In the data rows, 500 means zero.
Some points:
(570 80 576 431 400 402 557 429 768 732 136 267 481 797 541 258 609 538 511 651 422 483 364 476 334 601 163 563 118 655 539 659 472 540 580 546 597 469 657 551 652 388 567 665 443 261)
(509 562 686 460 412 310 480 535 522 611 324 633 478 574 479 884 235 428 219 510 743 740 520 353 262 524 344 617 992 411 483 485 579 219 460 388 595 272 462 325 395 678 468 420 714 404)
(503 762 563 482 568 610 325 736 350 583 633 451 518 353 750 543 443 547 642 450 487 613 472 528 392 523 516 681 378 340 603 434 411 414 421 727 541 332 525 820 301 151 842 592 493 383)
(849 827 300 760 386 319 355 482 514 483 390 71 573 467 539 549 495 218 502 400 480 200 607 810 559 464 608 579 545 719 576 540 452 592 440 396 516 445 397 375 640 461 636 174 604 298)
(358 536 374 825 391 433 285 519 524 602 351 583 421 399 443 457 371 603 702 265 425 640 713 229 597 644 249 405 449 720 490 481 262 718 707 370 729 495 419 565 395 535 437 717 423 459)
(768 619 367 636 477 704 442 378 471 574 233 595 277 664 443 349 591 664 461 221 436 634 429 633 510 417 580 731 625 403 681 657 425 514 580 369 511 523 462 318 660 238 81 558 469 536)
(533 411 653 502 765 690 566 349 437 545 541 296 598 710 367 462 261 629 420 444 490 398 525 665 616 640 639 564 598 316 455 219 540 540 475 750 337 500 368 546 602 512 824 897 409 556)
(127 669 399 406 718 293 602 593 504 541 399 549 485 761 720 468 831 227 584 443 720 328 564 403 679 882 452 306 402 493 458 716 589 469 288 446 445 334 511 540 664 500 317 783 433 743)
(287 340 680 340 790 366 300 211 417 542 614 243 632 254 726 428 553 352 617 563 521 443 443 505 662 511 564 473 529 420 563 438 601 464 643 418 478 556 698 439 629 306 288 618 341 362)
(374 501 531 517 42 529 541 545 366 792 538 579 413 686 275 460 374 502 431 340 454 835 463 788 252 638 573 413 365 393 369 530 519 494 564 244 462 351 562 525 496 374 360 622 414 639)
(438 405 394 496 401 477 325 475 493 588 472 641 764 533 565 594 194 530 616 751 345 550 664 498 232 661 555 533 443 655 442 359 640 558 541 603 698 393 298 273 726 410 557 676 902 503)
(518 620 616 560 746 725 440 906 761 536 454 720 726 323 552 613 555 465 602 448 592 432 307 536 474 628 820 509 615 547 476 635 469 431 432 721 276 592 472 460 403 470 680 568 265 436)
(433 681 416 718 782 356 456 197 537 490 697 226 646 709 485 300 541 287 657 655 444 731 555 643 417 592 451 427 396 467 487 438 478 433 489 482 454 796 592 631 382 188 459 430 374 364)
(602 506 833 654 390 308 522 502 524 533 595 353 572 383 819 272 713 660 353 627 619 575 410 537 518 437 172 485 578 719 612 412 359 416 382 393 520 330 300 227 231 289 518 568 436 604)
(306 530 574 411 139 594 597 471 463 359 302 840 414 181 488 364 393 484 472 566 424 410 657 93 503 528 403 231 409 702 481 349 754 481 434 395 269 614 395 610 461 425 244 427 382 605)
(332 411 106 450 504 268 302 391 367 721 483 574 247 628 729 432 449 356 469 437 584 317 636 556 499 303 589 487 674 704 388 540 487 170 577 688 392 502 309 655 376 555 594 375 424 367)
(519 527 689 414 555 197 538 592 398 314 451 389 250 695 362 526 322 483 677 666 453 505 229 397 626 433 881 369 339 607 432 683 475 447 367 718 674 246 629 589 471 592 516 407 409 525)
(358 384 685 287 552 325 519 342 298 406 575 698 363 552 386 695 422 380 813 298 319 518 291 520 517 413 577 728 470 630 397 345 419 592 265 440 555 706 521 608 356 665 241 246 332 442)
(752 536 526 429 367 556 621 178 499 775 606 527 519 247 349 510 577 569 415 457 557 817 771 538 478 754 616 402 655 381 588 641 601 421 660 509 323 462 487 298 383 595 756 508 565 291)
(397 608 521 525 503 534 614 463 435 430 472 192 379 407 144 597 401 678 585 442 456 426 239 510 733 515 475 479 380 672 323 484 516 510 351 538 397 503 670 726 524 553 378 695 750 327)
(625 502 300 424 613 583 505 396 416 302 583 652 471 452 406 354 630 17 521 333 445 534 324 475 526 257 324 256 610 141 492 414 782 546 307 463 582 712 530 584 512 503 521 633 320 555)
(671 711 674 309 659 439 502 378 738 383 750 415 477 625 772 185 531 593 668 402 244 514 578 369 484 740 405 637 843 297 452 483 423 531 537 569 428 582 669 555 680 367 399 443 807 674)
(508 428 539 571 636 456 395 173 576 306 444 366 472 422 566 470 703 347 430 597 684 499 620 567 407 297 584 561 680 533 582 474 575 948 526 665 715 314 620 795 674 396 425 609 272 632)
(545 512 626 352 692 392 273 552 574 678 467 453 221 547 471 374 317 467 537 378 348 563 579 344 661 177 595 324 527 523 252 427 399 616 290 431 467 332 378 451 550 787 613 529 501 643)
(503 364 514 511 684 362 485 519 505 190 533 453 642 414 564 431 192 464 660 475 687 451 540 597 320 587 480 256 670 359 834 512 346 573 314 607 435 667 512 544 666 335 656 462 360 611)
(611 482 507 508 583 526 680 533 280 233 638 423 737 493 824 400 293 600 336 476 603 844 433 632 573 354 520 603 611 556 612 531 644 293 245 306 576 551 357 623 501 414 611 541 242 229)
(219 422 332 397 366 734 612 412 743 364 489 487 626 324 457 368 433 356 452 450 395 660 623 691 568 752 632 617 345 324 375 495 172 558 181 966 484 314 457 534 441 715 423 352 411 613)
(369 517 907 607 676 531 482 594 558 697 751 673 551 589 340 446 615 642 482 482 430 432 493 471 701 259 577 95 400 696 471 420 397 418 475 729 515 465 328 555 567 475 317 245 525 452)
(448 427 357 533 515 633 355 543 444 330 508 368 464 348 556 501 601 440 621 379 558 137 435 302 489 608 520 491 577 479 450 820 630 524 504 525 712 579 509 458 552 892 248 328 521 382)
(532 589 474 500 364 316 390 572 672 727 682 498 576 460 473 528 483 696 471 751 678 389 634 547 479 589 432 390 293 639 817 621 646 484 377 268 621 674 564 741 482 742 440 430 594 578)
(276 470 543 360 256 292 326 543 484 432 715 298 320 227 405 738 587 651 637 315 486 611 323 550 864 354 462 520 432 630 308 636 449 724 694 439 366 529 440 469 573 353 624 468 425 591)
(685 578 696 558 615 544 624 561 705 869 355 468 676 295 571 615 424 497 643 401 310 267 545 471 665 619 586 639 483 252 332 451 577 470 388 345 490 340 498 644 283 417 476 633 407 775)
(504 775 491 676 523 792 340 165 600 415 346 705 297 435 537 543 610 485 418 634 483 426 132 426 464 493 342 522 461 601 349 369 531 420 280 999 518 744 833 342 536 625 477 565 501 811)
(655 398 507 656 354 454 692 403 373 552 457 242 633 540 439 645 438 664 391 114 789 462 722 477 351 399 548 508 384 489 483 363 501 349 798 593 608 733 479 532 360 351 626 566 453 671)
(614 464 602 555 457 473 467 723 207 281 425 600 649 382 305 436 625 611 377 831 327 702 779 276 437 728 509 561 663 725 330 359 465 170 603 539 498 419 422 399 859 561 597 462 693 517)
(598 456 691 475 610 557 767 286 640 428 536 346 319 475 353 498 348 539 554 678 694 322 287 514 522 278 419 401 504 469 154 676 208 600 401 337 300 526 449 682 531 313 373 342 744 306)
(448 379 638 512 360 417 431 224 528 403 425 467 267 579 489 488 512 688 456 246 580 360 610 803 122 654 456 436 569 440 508 239 552 538 721 351 437 254 706 442 468 345 561 501 285 502)
(653 409 340 445 522 611 298 184 457 532 602 630 623 548 300 775 636 716 390 908 481 526 412 359 512 806 660 565 525 399 497 685 590 218 588 339 703 387 349 587 515 470 725 363 610 575)
(476 528 469 52 458 664 386 449 604 524 467 484 494 670 351 423 656 758 332 471 752 349 616 578 607 339 422 385 474 724 561 494 266 571 554 393 582 526 764 291 460 509 527 654 496 242)
(497 457 342 404 402 615 500 604 492 450 878 430 515 531 415 404 202 580 677 462 594 525 412 0 521 364 584 700 417 542 426 483 625 704 310 514 287 306 628 458 442 575 395 443 534 485)
(388 361 370 718 538 543 484 367 542 522 324 586 277 536 595 615 733 709 612 292 538 374 776 753 264 230 748 388 292 390 687 319 431 604 403 373 523 505 757 528 585 341 484 533 739 445)
(504 350 512 593 519 660 519 433 456 387 753 367 525 577 759 586 578 427 750 238 469 236 613 652 319 563 499 433 558 575 272 496 557 298 609 562 537 604 444 429 431 733 320 636 525 411)
(578 547 417 530 466 455 412 472 286 627 592 534 540 310 624 257 673 645 162 291 748 551 593 719 324 701 501 752 239 614 481 470 721 726 585 479 445 602 807 362 573 700 476 335 373 628)
(349 566 384 722 672 705 559 367 337 400 288 769 613 510 473 686 564 310 214 534 569 546 457 351 726 642 514 592 345 314 444 217 476 517 546 298 339 257 556 322 497 697 589 250 860 418)
(535 258 528 528 589 567 287 669 531 632 533 455 428 419 122 542 396 245 869 482 847 590 320 563 562 501 341 561 449 756 467 560 420 620 317 408 290 613 409 420 641 424 514 237 595 439)
(397 584 436 594 390 610 927 570 437 660 787 545 470 444 713 537 274 169 502 610 322 439 491 438 595 359 336 499 725 652 802 590 392 457 511 535 705 433 641 564 583 605 764 705 342 636)
(533 549 389 567 245 550 518 506 541 444 661 465 825 722 760 731 633 420 647 617 606 582 528 689 647 459 565 268 699 428 316 487 313 507 427 362 403 417 679 562 710 269 565 466 245 641)
(613 556 515 352 479 520 491 573 777 592 381 326 589 454 680 644 470 469 507 439 367 637 468 502 550 575 430 310 515 484 354 446 513 401 767 790 295 704 820 720 362 528 704 405 586 716)
(679 561 418 525 410 247 696 578 767 270 445 676 446 607 553 476 472 693 656 534 736 663 601 443 526 415 474 586 334 134 582 431 758 458 674 511 703 467 392 168 603 327 396 418 341 555)
(459 663 155 538 728 230 526 723 367 479 622 555 484 469 690 508 364 544 379 455 315 482 369 725 346 437 485 125 629 370 536 653 525 587 504 453 421 523 585 448 564 536 409 478 394 351)
(771 276 597 536 442 339 384 391 323 584 499 755 115 444 547 684 670 363 272 443 596 456 476 514 331 819 652 448 359 356 587 404 419 523 740 851 417 439 604 406 542 407 307 687 759 258)
(283 486 485 368 597 800 440 402 345 292 193 669 412 457 438 485 561 502 534 491 557 731 330 462 464 663 453 569 477 294 536 537 491 259 554 418 647 459 546 271 607 811 604 466 726 432)
(510 552 474 402 621 387 246 415 527 577 388 547 643 612 637 377 324 511 429 628 703 400 583 520 760 406 472 617 362 433 488 408 476 585 780 450 531 585 510 497 175 509 546 475 398 409)
(681 751 518 241 629 413 680 712 476 499 623 553 346 430 454 755 358 666 771 700 482 502 545 584 629 394 246 638 431 728 327 468 412 430 557 478 498 426 297 458 494 630 528 723 216 267)
(720 285 274 733 564 537 626 443 434 521 572 481 594 669 893 609 508 466 581 471 679 641 523 619 816 446 470 497 644 658 860 573 600 436 394 431 308 551 725 641 677 407 390 630 398 550)
(487 396 530 624 482 650 437 741 775 525 621 302 369 560 821 709 396 642 224 587 415 702 622 491 629 502 327 609 517 212 405 547 487 525 114 707 431 555 1 474 383 442 622 568 517 522)
(689 454 480 233 843 483 927 408 676 494 574 493 530 314 533 671 449 668 405 303 368 633 608 694 401 421 373 585 533 741 481 813 553 550 524 834 563 456 255 590 603 171 515 455 534 525)
(349 492 600 481 358 405 340 612 365 388 352 339 705 703 318 452 431 635 245 729 518 387 439 545 440 452 331 503 562 490 815 682 603 651 644 583 184 586 415 456 313 574 336 735 444 554)
(316 481 658 546 550 901 282 394 621 295 355 599 202 294 536 572 442 283 264 427 315 656 576 426 338 655 864 299 456 583 391 795 665 572 616 303 634 521 598 300 360 581 410 584 767 542)
(394 289 251 577 523 349 634 641 849 539 496 610 559 440 378 299 493 745 335 437 334 362 110 443 464 687 566 431 668 648 469 163 629 615 578 287 588 581 606 486 487 607 452 630 420 481)
(567 654 368 425 430 677 280 654 266 498 445 601 794 524 421 634 538 413 316 314 410 444 225 142 331 407 299 364 423 414 456 410 376 454 415 389 675 307 292 628 584 565 342 341 401 711)
(676 385 297 284 524 624 439 477 511 465 224 318 361 370 464 741 647 464 567 862 323 630 712 434 423 536 785 552 362 486 778 342 207 377 481 338 407 696 469 310 327 554 389 518 520 764)
Along one direction, these points spread out more than along any other. Take the direction at right angles to it along which they spread out most. Go by this last direction. How many in every 100 of the points above lie lower along it than each point below? Answers are rounded to whole numbers. More than half of the points above lie lower than the first one.
(432 681 431 675 468 635 705 601 391 609 583 533 515 369 396 242 562 560 440 599 616 508 462 233 308 465 564 472 419 296 516 649 221 480 597 310 680 676 445 400 568 496 525 526 332 373) -> 45
(731 332 517 302 236 624 496 838 272 432 575 610 467 705 506 301 603 367 538 536 583 196 608 590 565 391 689 655 686 628 313 616 591 484 417 364 633 783 426 587 528 433 767 501 579 563) -> 37
(294 498 416 458 691 711 606 839 287 584 341 499 366 740 397 454 500 370 438 590 512 523 637 631 559 648 622 534 899 592 359 533 672 686 594 484 732 611 470 579 312 533 461 125 516 682) -> 27
(168 538 485 665 403 193 553 576 443 693 362 667 665 218 406 494 770 689 428 416 424 604 541 470 322 182 625 790 508 129 382 661 597 408 433 477 698 766 548 518 638 352 554 575 648 543) -> 74
(396 528 715 405 502 390 607 722 477 320 715 570 744 682 437 617 558 330 91 582 244 481 411 257 342 411 320 565 195 567 655 476 408 707 556 331 632 648 369 476 496 642 541 517 542 581) -> 26
(538 518 643 583 402 367 663 269 482 563 275 693 566 663 512 499 664 611 533 393 281 279 575 147 360 500 442 548 491 535 765 655 533 840 405 352 205 498 338 534 414 504 742 347 273 299) -> 55
(478 593 495 485 312 539 662 737 190 781 397 272 436 401 720 425 483 462 636 735 332 392 271 534 694 436 531 450 680 435 667 287 598 618 440 586 623 493 311 490 641 588 510 175 611 452) -> 24
(512 400 289 553 455 307 589 607 315 410 472 531 515 534 161 448 461 446 342 522 334 230 493 279 650 530 233 496 471 363 465 652 483 482 309 595 668 446 668 259 0 419 365 519 608 588) -> 24
(763 211 653 566 585 504 421 643 436 363 462 608 639 337 455 389 444 615 775 606 405 448 623 732 676 292 301 459 408 380 174 572 378 723 602 491 383 417 685 754 441 868 445 552 512 502) -> 24
(413 742 395 566 687 604 534 699 671 533 652 275 375 563 446 474 482 416 371 672 382 644 661 426 343 452 507 576 451 375 420 340 646 314 518 696 250 421 494 539 747 571 452 423 347 488) -> 34
(303 511 717 508 304 519 294 528 600 518 548 631 559 663 234 438 373 423 386 412 332 237 675 531 781 387 274 657 360 517 739 504 452 229 434 380 616 522 598 434 714 347 599 421 384 413) -> 39
(570 518 384 470 473 455 733 455 560 325 411 619 513 472 532 245 480 535 461 587 534 510 301 602 410 545 662 706 373 516 652 504 382 73 895 298 250 425 12 635 473 539 646 481 825 685) -> 74
(423 462 556 521 561 669 657 559 735 424 762 560 362 590 215 594 792 481 868 587 603 393 392 616 450 158 495 604 525 657 538 396 596 597 528 560 295 184 593 486 185 482 546 482 682 455) -> 24
(529 589 612 418 84 446 448 273 688 503 398 499 667 520 420 428 687 294 650 464 662 746 430 597 517 570 722 409 528 478 690 347 594 529 782 698 700 449 409 502 369 777 391 565 760 172) -> 77
